In the rows, zero is written as 128.
The rows below fall into families. The same turns and mirrors carry the whole set onto itself and the rows of a family onto each other. For each named row, which other rows are in its family? Write them in the order they are listed.
These 16 rows form 4 families of 4 rows each.
V: [121 172 134 144 127 133 112 113]
R: [112 156 115 159 147 135 122 119]
S: [138 127 121 164 129 132 153 140]
M: [112 121 122 163 140 114 146 135]
Q: [138 156 132  94 145 159 116 127]
G: [128 140 127  79 137 135 101 131]
D: [113 160 111 144 117 131 119 110]
Z: [131 143 160  85 134 131 107 122]
E: [137 114 165  92 132 112 120 139]
L: [119 140 136  88 155 152 116 117]
Y: [128 115 117 157 118 100 133 138]
T: [126 117 144 153 121  99 145 141]
U: [135  96 142 100 157 121 129 145]
X: [132 155 116 157 130 150 140 124]
H: [128 106 134  84 132 113 124 149]
P: [143 101 142 104 138 125 148 155]

Same family as R: M, G, H
Same family as E: S, Z, X

The rows below fall into families. The same turns and mirrors carry the whole set onto itself and the rows of a family onto each other. For each named row, which other rows are in its family? Write them in the order they are listed.
These 36 rows form 6 families of 6 rows each.
telem: [115 100 146 123  85 146 133 160 137 147 120]
kotap: [137 150  85 126  68  93 130 130 123 133 132]
bil: [ 88 106 143  97  91 144 159 159 115 135 114]
beb: [111 101 153 118 108 149 160 144 109 123 136]
Mafe: [124 104 129 113  99 140 118 164 137 141 130]
Peko: [105 102 136 115 125 137 144 150 120 114 136]
simil: [111 149 102 140  74  91 169 109 106 115 128]
ruvim: [ 80 121 131 103  98 125 180 137  98 114 119]
lifiv: [116 120 126 127 109 120 187 132 104  93 137]
Sibur: [147 129 118 124  51 127 127 146 128 161 128]
tuni: [132 144 100 134  81  97 182 120 105 102 135]
Rog: [ 95 101 150 126 111 140 161 143 118 118 126]
veg: [157 126 111 124  54 124 137 159 139 148 125]
Gasos: [124 120 141 106  86 138 131 183 131 142 114]
negi: [ 93 126 128 135 106 113 179 118 103 102 130]
fotiv: [139 144 115 112  58 115 127 171 132 150 113]
fuva: [142 151  99 131  50 101 147 121 112 142 133]
boti: [ 98 137 131 115 114 112 178 145  98  96 124]
vobov: [113 162 105 121  86  89 173 134  98 104 123]
Lafa: [ 89 145 107 109  76 101 182 122  95 116 118]
perub: [152 147  93 133  53  98 156 134 122 129 130]
duro: [133 124 120 129  54 125 124 152 141 159 118]
luki: [108 115 130  97  63 140 139 166 128 158 110]
tup: [102 125 116 122 122 112 162 126 104  97 139]
baruf: [140 128 104 119  71 118 111 154 139 151 128]
vik: [141 102 137 119  82 147 142 170 138 138 127]
fet: [105 123 134 126 107 123 180 119  93 105 141]
kera: [121  98 144 120 109 145 168 156 121 111 133]
kan: [134 165  97 120  58  90 147 146 115 131 117]
Tage: [104 116 150 108 113 138 157 170 114 115 120]
Bub: [117 139 106 104  42 115 139 151 124 159 109]
mozis: [108 154  94 110  49  96 161 129 108 138 114]
vog: [130 149  98 137  48  97 142 126 125 143 121]
rit: [132 104 145 117  80 151 133 158 127 151 130]
Mak: [117 148  91 129  94  89 155 116 107 107 138]
viso: [122 148 107 133  78  99 174 107  93 114 139]

Same family as telem: simil, Rog, negi, duro, vog
Same family as beb: Sibur, fuva, fet, rit, viso
Same family as vik: lifiv, tuni, veg, perub, kera
Same family as ruvim: bil, Lafa, luki, Bub, mozis

The rows below fall into families. The same turns and mirrors carry the whole set onto itself and the rows of a family onto each other. For each named row, which other rows are in its family? Write them in the order they are listed.
These 36 rows form 6 families of 6 rows each.
mam: [132 112 120 138 127 114  97 112 154 111 111 148 118  99]
Nof: [126 108 141 135 160 148 127  93 160 130 145 107 144 118]
dul: [129 139 141 136 115 112 133 158 110 111 110 153 104 142]
Nabu: [126 137 159 118 153 139 162 151 152 120 104 114 138 149]
subu: [145 111  75 118 132 141 123 101 129 150 140 124 113 142]
vopo: [129 140 138 129 111 125 137 154 100 108 119 151  99 118]
Ramag: [139 141 143 137 108 118 133 152 100 124 100 145 112 133]
Mapan: [128 134 134 138 110 111 134 158 106 116 112 155  98 128]
gik: [151 104  81 125 138 150 119 100 128 148 139 119 115 139]
Gekiv: [119 127 100 117 125 126 170 142 107 127 132 101 122 163]
Vefa: [135 136 133 134 112 110 134 163 110 115 112 146  97 139]
rotuz: [130 138 166 122 150 135 158 158 151 120 106 110 131 139]
Zila: [130 124 117 139 123 105 105 113 151 113 108 149 114  96]
vesi: [145 101  79 124 130 141 114  97 129 143 142 128 115 139]
kegu: [122 124 108 148 126  97 111 113 155 124 114 149 118 101]
mato: [117 116 138 148 170 145 132  91 158 121 143 119 131 119]
tos: [123 124 146 146 164 138 131  98 161 147 147 123 143 123]
zenos: [121 114 137 136 155 146 123  97 157 146 148 109 150 116]
togi: [127 129 105 111 135 132 179 143 114 124 141  98 114 151]
Sena: [136 140 162 116 153 137 164 156 153 112 112 121 122 131]
Rinat: [139 105  80 123 127 140 108 106 133 157 138 130 120 139]
pok: [124 130  94 102 124 141 172 141 107 126 131 101 119 139]
Keri: [129 115 144 145 161 147 125  95 154 128 139 108 141 109]
lom: [133 139 162 109 151 159 159 151 144 121 111 121 130 127]
govo: [140 112  73 124 139 135 127 104 143 160 135 131 117 145]
mela: [138 105  79 129 149 148 124  95 137 138 137 131 104 148]
zef: [125 122 147 135 162 147 132  95 158 135 145 111 141 117]
desum: [122 124  94 114 128 135 173 141 109 135 134 100 119 155]
pilu: [128 131 106 120 118 128 167 138  98 137 121  94 130 149]
Bipa: [126 128 106 115 128 131 171 145 110 133 134  93 119 160]
gom: [125 115 103 144 137 115 108 108 158 104 106 150 105 106]
dibot: [125 116 118 138 122 112  99 117 160 124 111 144 128  95]
Fad: [137 140 160 118 144 142 161 148 140 132  94 108 143 137]
Lup: [137 115 108 142 124 115 101 113 151 111 106 143 113  94]
Gonu: [127 136 165 120 155 145 161 151 153 126 108 119 133 133]
Fusu: [140 138 131 128 115 114 144 159 106 111 123 152  91 134]

Same family as zef: subu, Mapan, Zila, desum, Gonu
Same family as kegu: vopo, tos, pok, lom, govo
Same family as Rinat: zenos, togi, Sena, dibot, Fusu
Same family as Gekiv: dul, Nabu, gik, Keri, Lup

